Each path below is one point turned by a fixed rotation once a step. After each direction that follows a path, write how fast that rotation turns it, in degrees per step (0 if it stays still).
Each turn is a multiple of 5 degrees from 10 to 175, or 0.
Each row of a path follows its step; steps can be skipped.
Rotation 1:
step 0: [-28 -18   1  21 -14  -6  -2  12  33  -4   5  30   3 -16  -7   2  -4 -12
  23 -15  21   9  14  22  -1  22  -8  -6 -59  28   9   0  -1  -6  -6  11
  -3   2   2  -6   1  17   7 -24   9 -10 -12   8  29   9   5   4]
step 1: [ 20  -6 -26 -13   4   6  22 -15  24  11  26  23  13  -6  -5   8  19 -23
  -4 -13  -6  -3  -2 -11   0   5   9 -13 -26  21  31 -19  -8  19 -12 -12
  25 -10   8 -30  21  -3   7  -2  -8 -14 -29 -10  28 -17   0  11]
step 2: [ 20  -4 -30   7   3  -8   4 -13  35  -4   4 -25  -6  -1 -18   7  27 -42
  16 -12  -5   7  20 -20 -16  -2 -29   6 -20  18  13 -20  -2  -6  -4   6
 -23  10   8  -9 -19   0  -5  11  -2   1  -6   3   7 -14  27 -27]
step 4: [ 36 -28 -31  -6   5 -11   5  -7 -15   4   7  25  -6  -5 -14   3  17  -6
   4  -5   0 -11   6 -15  -2  23   5  -6 -23  10  23  -6   6  21  -4  -6
  10  -6  -2 -26   1  10 -16   9 -12   1 -40  34  31  -4 -23   0]
step 5: [ 13 -16  -7  15   6  -4  -4   8  21  -2  -6   0 -20  -7 -10  10  17 -37
  29   6  -6  34  10 -18 -16  16 -21 -10 -33  21  14 -25   0 -20  21  15
   0 -11  11  -9  -7  -1  -2   7   0  36  -5  28   9  -9  14  10]
step 6: [  2  13  -5 -35  11   3  23  -2  12 -14 -11  -3  12 -18  -8 -11  -9  -6
   7 -30  23  24  15 -13 -14   5 -12  -1 -34   5  27 -24  17   0   6  26
  17  -3   4   4   8  14  21 -15  18  -9 -22  10  31  -1   8  19]
step 7: [ 22 -24 -33   4  -2 -39  18  -6  23 -10  -1  13   2  17 -22 -15   9  -4
  21 -21  -1 -10  13 -28 -14   3  10   6  -5   9  20 -19 -10  23  -4  -2
  10  19 -10  -5   2   0   6  -3  23   4 -30  20  22  10 -14 -18]
step 8: [ 27  -8 -10  33  -5 -13 -15  -5  27   8   2  19 -12   2   1 -22   4 -29
  30 -10  -4  27   4 -20   7  16 -14 -19 -30  19   6   1   4 -17  17   9
  -4  24 -17   1  25   9  10   3   4  10 -18   5  -2 -14  26  12]
step 9: [ 15  12  -4 -13   4   6   5 -10   6   4   9  14   4   0 -10  -9  -1   7
  13 -27  49 -10 -12 -30  10  15 -30 -12 -28  10  19 -21  16 -12 -15  26
  11  -5   1  -9  -6  21  -5   6  -8 -11 -29  -3  25 -18  11  20]
step 11: [ 27 -13 -10   1   5   6 -14 -17  27 -23  -6  20 -14 -18 -21  -9  10   1
   7 -12 -16  21  19 -11  -9  17  -1  12 -42   3   2   3  32 -18  13  -2
  -8  19  -3 -13  24  15  38   5   5   8  -7   0  -1 -20  14  11]
step 12: [  3  -7  -4 -23 -22  -1   1  -1  14 -14  -4  34  -2   6 -32  18   5   2
   1 -34  21  -4   5 -18  18  20  -7 -10 -11  18  -8 -12   9  -8  -5  26
   9  -6   9  -7 -10  13  17  16   5   4 -46  11  33  -9  11 -18]
step 13: [ -5   4 -23   3 -22 -45  14   6  28   7  16  21  -4  -2  10   0  15 -27
  12  -4   0  13  10 -36  -3  -2   1  14 -19  17 -10 -27   5   3  35 -13
   7  -9   9  -3   6  17   9  14 -25   1 -21   4  21  15   0   5]
Speeds:
[ -2  -1  -2  -4  -1  -1  -6  -6  -2  -9  -5 -11   3  -5  -5  -4   1   1
   1  -5  -6  -3   4  -2   1   0   3   6   7   2   5   3  -2  -2  -2  -5
  -5   3  -2   2   3   3   8   2  11  -2  -7   1  -6   4   3  -3] => 85
[-8 -6  0  9 -2 -2  1  4  4  0  2 -6 -2 10  3  0  5 -6 -1  2 -3 -1  2 -2
 -1  6  0  9  1 -1  2  1 -2 -6  5  3  2  4  1 -2 -1  8 -4  0 -3  6  5  2
  0 13  6 -6] => 135
[-3 -6  2  0  5  1 -9 -6 -4  0 11  5 -9  4  1 -1 -3 -3 -2  0  1  1 12  3
  2  6  1 -2  3 -4  0  2 -7  0 -2  0  5  0 -5 -5 -2 -4  3 -3  2  9 -6 -7
  2 -3  3  3] => 100
[ 0  3  0 -2 -6 -2  4  7  4 -2 -6  0 -9  2 -3 -4  8 -2  0  3  0  1  5  7
  0 -2  5  2  4 -1  6  2  3 -9 -7 -7 -1  4 -2  8 -3 -3 -3 -5 -8  1 -4  3
  1 -8  5  9] => 125
[ -2  -2   1  -6   5   9   0   1   5   5  -1   9   1   2   3  -3  -2  -2
   2   2  -3   2  -1  -1  -1   5  -8   2   6  -2   1   0   2   5  -7   8
 -10  -6  -1  11  -4   3   5   3  -2   3  -2   3  -4   1  10  -2] => 115
